R: several groups of rows, each row roughly a mix of its group's hidden directions:
R (117 x 11):
13.0 29.1 15.8 -5.4 -46.3 3.4 6.3 -3.6 27.5 2.0 -42.3

23.7 -9.9 15.2 31.4 17.4 -35.4 -5.5 -35.6 -26.2 8.8 -23.7

29.3 -27.2 0.5 34.5 -1.3 25.9 27.8 -23.8 -34.0 -6.0 7.8

5.0 17.2 -12.0 5.9 -11.4 38.2 -10.7 10.3 21.5 -56.7 8.7

5.9 -9.3 30.1 6.7 -33.9 -20.3 -36.4 -37.0 0.2 -26.1 6.8

-23.0 -24.1 26.2 1.1 17.6 25.9 -13.8 46.5 -5.6 15.6 25.6

52.5 -26.4 15.1 11.6 21.9 -1.3 -14.1 0.4 -3.0 34.1 -19.7

-2.3 -20.9 17.8 -18.3 12.2 -5.3 20.2 33.5 15.5 -42.8 -34.4

27.6 24.3 -21.6 2.5 -9.5 -39.3 34.5 -28.9 10.0 -16.5 -14.1

-30.0 -5.2 -8.5 43.5 9.7 -10.6 -3.5 -32.5 -23.1 32.1 -18.2

0.3 -2.0 2.3 -7.1 -9.5 -4.8 6.9 16.6 -20.8 51.9 49.4

-17.1 -12.2 11.1 -9.1 17.3 11.8 -54.9 18.7 -15.2 10.3 35.6

-6.9 -14.8 3.1 -35.8 -27.2 30.6 -16.0 -1.9 -29.8 40.6 4.9

-5.7 -19.5 -14.7 10.9 -13.1 14.7 31.9 -34.8 25.0 -16.4 -42.4

-32.4 -15.3 23.6 -10.0 9.9 27.1 -34.3 25.2 -26.7 25.8 9.8

16.3 31.8 5.6 -25.4 -27.6 -6.2 -47.8 -1.2 -13.2 21.6 19.4

-6.6 8.9 -25.3 -11.1 -5.8 52.5 18.5 28.2 13.0 -29.1 15.4

-41.4 27.6 -8.1 -31.8 2.7 -14.3 -36.6 11.7 12.5 -20.0 -16.3

-18.2 -20.1 28.8 39.7 -14.3 28.4 -9.9 -10.8 -38.2 -12.7 8.6

-25.3 -2.2 1.9 50.9 -5.4 -14.5 36.8 -5.0 33.6 7.5 3.7

4.6 7.9 19.5 -6.6 -29.9 -47.4 -30.0 -2.0 4.9 -36.8 11.4

-9.4 -18.0 0.2 41.8 -35.6 -1.2 34.0 -1.0 35.7 -4.1 13.5

-21.6 13.2 -6.9 -25.5 -55.5 20.0 16.3 -17.8 -15.9 -20.0 -0.9

8.9 -25.9 22.9 28.3 25.8 1.3 23.5 -11.0 -34.4 -38.0 -3.9

-28.1 -36.1 10.2 16.7 45.6 4.9 0.4 30.4 3.5 -19.5 12.8

-20.0 17.4 -35.6 -21.0 -36.7 44.2 -14.1 -5.0 5.4 -4.2 8.7

-39.3 12.0 8.6 -13.2 -45.0 11.7 -12.9 -17.4 25.0 13.1 26.4

-26.6 -24.3 19.4 -25.9 -2.8 36.0 -23.0 19.7 -30.0 23.7 -6.0

11.7 -4.1 -15.0 -7.1 38.3 21.9 42.4 16.8 30.4 21.7 -14.5

29.7 -20.3 28.4 36.3 39.9 -26.4 -14.2 0.6 0.4 -12.2 1.5

-35.3 3.7 -16.7 -20.4 17.0 12.4 47.7 5.8 -29.2 11.7 -19.2

-12.1 -22.6 -32.4 5.0 27.2 26.3 30.3 4.0 -13.1 28.8 -30.9

-11.6 -3.1 -0.9 -17.5 8.6 -21.1 -21.1 5.3 -36.1 37.6 43.5

-37.3 -0.1 30.6 10.7 16.7 23.1 -32.0 29.6 -18.4 23.5 3.6

18.6 25.0 25.6 -20.0 41.9 -28.3 -34.9 -2.9 -12.8 0.1 -9.1

30.9 22.2 -10.0 -0.3 -46.9 2.2 26.9 -21.5 28.6 5.7 -16.6

2.2 -1.0 43.5 -2.7 15.9 -59.4 7.7 9.3 5.1 -2.3 -14.2

8.3 -3.3 -3.5 -13.7 -59.7 -15.1 -11.3 -6.7 24.6 -24.6 24.6

6.9 -20.8 -4.1 7.6 4.5 -10.6 24.0 -24.1 -31.8 56.4 -5.2

-14.9 -42.6 -16.9 -5.8 35.1 1.5 23.5 2.3 -31.4 7.1 29.5

-28.2 26.8 -11.3 -38.8 -22.5 3.1 1.7 4.5 10.9 -42.6 20.9

20.5 8.7 7.4 -24.5 54.7 -1.5 -20.3 -2.0 -22.3 19.0 -25.3

1.1 -45.1 -12.5 -16.7 27.2 -6.0 25.2 20.0 -15.9 -3.2 38.9

-21.2 -14.8 15.5 18.0 30.6 13.3 -15.3 14.9 21.3 -43.4 -30.4

25.6 39.8 -15.0 15.7 -12.4 -17.5 0.7 -33.2 19.7 -26.8 -26.1

-1.0 -17.2 -10.6 -0.9 31.3 -20.6 -12.0 1.1 -10.2 63.1 -3.7

9.2 1.2 -5.7 -15.8 -9.5 9.5 -7.5 8.3 -31.8 44.6 48.9

-14.9 41.3 -11.1 -41.7 -9.6 -6.2 -31.8 -26.9 -5.5 -0.3 19.2

24.8 -28.9 -31.2 12.2 -8.2 19.1 29.1 25.5 12.6 37.0 -5.3

-11.0 20.0 -43.8 -31.4 -28.6 39.6 6.4 11.4 -2.5 -6.6 -5.3

22.4 -11.3 5.1 30.1 -28.2 -31.0 9.4 -8.7 46.1 18.8 9.7

-5.6 13.9 6.8 19.5 30.3 -23.1 -12.6 23.5 -17.6 20.3 50.2

20.6 -4.7 25.2 -16.4 26.7 -0.4 -38.7 8.1 -46.2 -9.8 -14.4

47.4 -4.5 -19.4 39.2 8.2 28.8 17.2 -18.2 -13.4 -9.4 -9.5

-30.5 15.1 14.9 27.3 20.7 36.0 19.1 -37.6 7.3 17.6 8.6

-9.7 26.3 -10.2 -19.3 -3.4 15.6 30.7 20.6 -1.6 -51.9 -21.8

13.7 19.5 22.2 -3.7 -8.9 -48.3 -43.9 -24.0 2.9 -2.4 7.6

20.3 1.9 -18.5 13.3 7.5 13.0 32.4 -16.5 17.5 -44.6 -35.8

12.1 -2.9 15.8 21.5 44.7 40.1 24.5 20.1 -3.3 23.9 0.0

20.6 -23.4 -20.7 5.1 20.1 35.6 14.2 20.8 -20.2 40.9 -15.6

3.0 -5.2 -3.1 5.0 -2.1 46.0 10.6 27.0 15.7 -45.2 27.1

36.5 9.5 -25.5 -9.5 -13.5 -11.2 49.5 -22.1 3.9 -17.9 -17.8

1.9 3.1 4.7 -0.4 -35.6 29.5 -23.4 9.0 31.6 -31.6 35.5

48.5 -16.7 -8.1 26.9 31.1 -11.9 2.1 -7.5 -29.8 0.5 -24.0

31.2 -12.1 10.7 47.6 5.5 4.1 5.3 -39.8 -21.7 -19.4 -7.2

34.1 -7.0 16.8 45.5 35.5 -10.2 -21.4 -4.0 19.7 -16.0 4.2

44.0 15.3 -18.6 -2.8 -38.0 7.3 30.8 -18.9 24.9 -7.0 -8.0

40.4 -10.6 10.8 23.7 4.5 -10.8 16.9 -0.5 46.2 32.9 1.4

-16.7 -20.5 28.1 21.6 -0.8 -21.1 -18.1 -33.9 2.9 41.4 21.7

16.8 4.1 -11.4 -5.3 -12.4 -1.4 3.1 -24.5 28.9 -45.3 -44.2

-23.3 -11.5 17.4 -12.9 -11.2 42.3 -31.9 11.4 -23.1 36.2 2.9

30.4 -18.2 14.9 37.5 17.6 -35.7 -0.7 33.2 -4.1 16.6 -14.1

-30.1 -30.8 -15.7 13.3 -43.8 18.6 16.3 -30.3 6.0 -16.4 -4.4

-4.4 14.2 1.0 -41.4 -18.7 47.8 -2.8 -14.5 7.8 -22.1 26.9

0.5 -1.0 8.6 11.0 -10.3 -68.5 -16.5 -9.1 15.5 -16.6 -14.0

-1.9 -0.8 -26.2 -21.7 18.9 -18.4 14.6 0.2 -39.3 34.5 -35.4

10.8 -9.9 27.0 25.3 33.4 -25.1 -36.5 8.8 32.6 5.4 15.1

-1.8 -13.6 -3.7 -8.3 -16.8 0.2 6.7 -24.1 29.9 -35.0 -52.6

4.7 4.4 -3.8 -17.6 -23.4 0.5 21.9 -23.8 6.6 -20.3 -60.3

-2.5 -12.2 30.4 39.0 46.7 -17.1 -17.0 -1.4 23.4 3.2 11.8

-43.7 19.9 -6.4 0.6 -38.6 20.8 1.9 -23.5 2.1 -18.0 30.2

22.2 -18.6 42.8 7.1 -10.4 -34.0 -23.4 2.2 -2.0 -37.5 10.7

-3.1 -24.2 -6.2 35.7 -37.7 -7.8 15.8 -33.0 33.5 14.3 1.7

19.2 -34.2 -1.0 34.0 25.1 1.8 10.3 -5.8 -5.1 38.5 -32.9

-50.4 5.9 -8.7 -33.1 19.8 -5.5 4.4 26.3 7.2 33.6 2.5

-21.1 46.8 9.6 -17.9 -12.9 -28.8 -28.2 -12.5 2.3 -19.4 26.2

-33.2 -28.4 -29.4 33.0 -32.0 -12.2 25.7 -8.9 5.5 0.1 -16.0

-38.9 12.4 22.2 -36.4 -39.0 -11.7 -8.3 8.1 15.4 -19.9 12.3

30.7 7.3 6.1 -34.0 22.5 7.8 -39.6 9.4 -38.6 11.6 -4.0

-54.7 23.3 9.4 -19.2 -0.7 -4.0 -15.2 11.0 39.7 1.5 10.8

3.2 33.2 1.7 2.0 4.7 -41.1 -46.6 -14.9 14.8 -24.2 -5.9

49.5 -11.7 16.3 24.7 -0.9 -1.9 9.1 13.9 33.5 31.9 13.5

28.3 22.8 -25.5 17.5 -17.8 -12.2 26.2 -40.1 22.0 -16.3 -16.6

60.7 -18.4 0.3 17.9 -13.8 -2.2 27.1 -8.9 -24.2 9.6 -5.5

7.3 -27.7 4.6 17.1 34.2 -9.0 -29.1 8.7 9.9 46.3 22.7

-21.0 14.2 29.1 -7.7 16.5 4.0 -44.3 35.0 -26.5 14.9 11.0

24.1 -22.7 13.6 32.5 -26.4 32.1 7.2 -16.7 4.0 -18.2 36.4

20.8 6.7 -27.4 -5.2 -15.8 -27.2 21.1 -43.0 17.9 -24.7 -24.1

-25.8 9.9 -26.6 -45.0 -32.1 28.9 14.8 14.9 -12.5 -10.1 1.6

-12.5 16.7 14.8 -20.1 18.5 42.6 -6.8 22.6 -38.0 -24.5 15.6

-2.7 -1.4 4.2 -24.1 -1.2 -51.4 -15.9 -11.9 -31.4 22.4 -30.4

-31.8 -18.4 -35.6 -0.5 -2.1 15.3 21.8 31.5 -35.2 -12.5 -18.5

-37.1 -19.1 36.1 -10.3 9.8 15.0 -26.9 39.8 -8.7 14.1 -1.6

10.5 -39.5 -34.7 -3.0 -26.1 -13.4 -15.2 5.4 -31.5 13.5 -29.7

-12.6 -29.3 -2.5 31.5 21.5 36.3 13.6 -6.0 -32.6 20.7 -23.4

-0.7 12.0 -7.9 14.4 -7.2 -27.1 51.6 -23.9 9.6 -5.7 -38.7

54.6 3.2 -17.6 3.3 -36.0 23.5 -2.0 3.5 -1.7 -29.6 1.9

-3.2 14.4 -1.3 -6.1 -3.3 -36.4 15.3 2.4 -31.1 46.5 33.0

27.5 7.1 36.7 -9.3 45.4 27.6 -21.2 -8.8 -18.9 10.1 -2.8

-40.4 22.0 1.8 -48.0 -17.5 -26.4 -14.6 13.3 4.0 -2.0 -14.8

-28.6 -12.5 14.4 -14.7 -3.3 32.6 -32.2 7.2 -31.7 38.2 6.1

19.6 39.2 18.0 10.7 -38.1 -13.4 5.7 9.6 41.1 1.3 -16.2

-11.3 11.0 3.6 -45.5 -26.7 19.5 -8.9 -13.4 5.0 -45.1 17.8

-2.4 -16.6 22.1 14.8 2.4 -39.6 -32.8 -35.7 -12.9 31.3 -1.9

-32.7 -2.2 28.0 -3.0 6.5 22.3 -21.7 28.3 -31.1 37.4 3.6

49.8 -12.3 6.3 41.9 13.4 9.3 29.1 -12.7 -11.4 -14.7 -2.9

30.8 19.2 -16.0 7.5 13.0 29.7 -13.9 -10.7 4.8 -49.7 -24.1

which group is each row in? (one row of each group first):
-28.2 19.5 -9.9 -27.3 -5.8 53.9 -2.4 -17.5 -17.6 -5.9 21.0
H
-9.3 -13.9 -10.4 -6.9 -18.4 50.7 -13.0 17.6 8.4 -24.5 39.6
S
6.2 -10.0 -4.3 -59.0 -17.4 -30.1 0.6 -7.9 -24.3 -7.3 -22.5
Z

1.9 2.8 21.9 -11.7 -11.2 20.9 -48.1 35.7 4.8 14.6 32.3
Z
-30.5 28.6 -18.2 -44.5 -22.6 8.3 -6.8 -16.4 3.6 -28.1 17.3
H
28.3 43.4 1.7 12.2 -17.9 -2.9 -34.5 -8.9 31.6 -24.0 -7.4
Z
10.5 -28.2 31.5 22.5 25.9 -13.9 -39.6 8.3 5.7 -25.2 22.2
S
28.8 0.8 19.3 0.4 1.7 4.4 0.1 63.5 -9.6 -18.5 19.1
H
8.5 -2.3 -14.3 -19.3 -6.3 -1.4 14.8 -4.9 -42.3 43.8 37.6
Z
21.8 -43.9 29.5 32.2 -3.1 -8.3 15.5 -10.0 25.9 -14.2 -21.4
H
6.4 27.0 1.6 -22.6 -3.7 -1.1 -24.2 5.2 -48.8 34.7 23.6
Z
-3.1 -8.2 5.4 -8.6 47.0 9.1 -9.7 36.2 -40.4 -11.9 20.2
Z
-6.9 -26.9 -28.4 -12.9 15.6 26.1 45.4 23.3 8.9 -6.6 -25.7
H
36.9 9.0 -31.2 -1.1 -11.4 -17.9 29.6 -33.3 17.3 -28.6 -9.4
Z
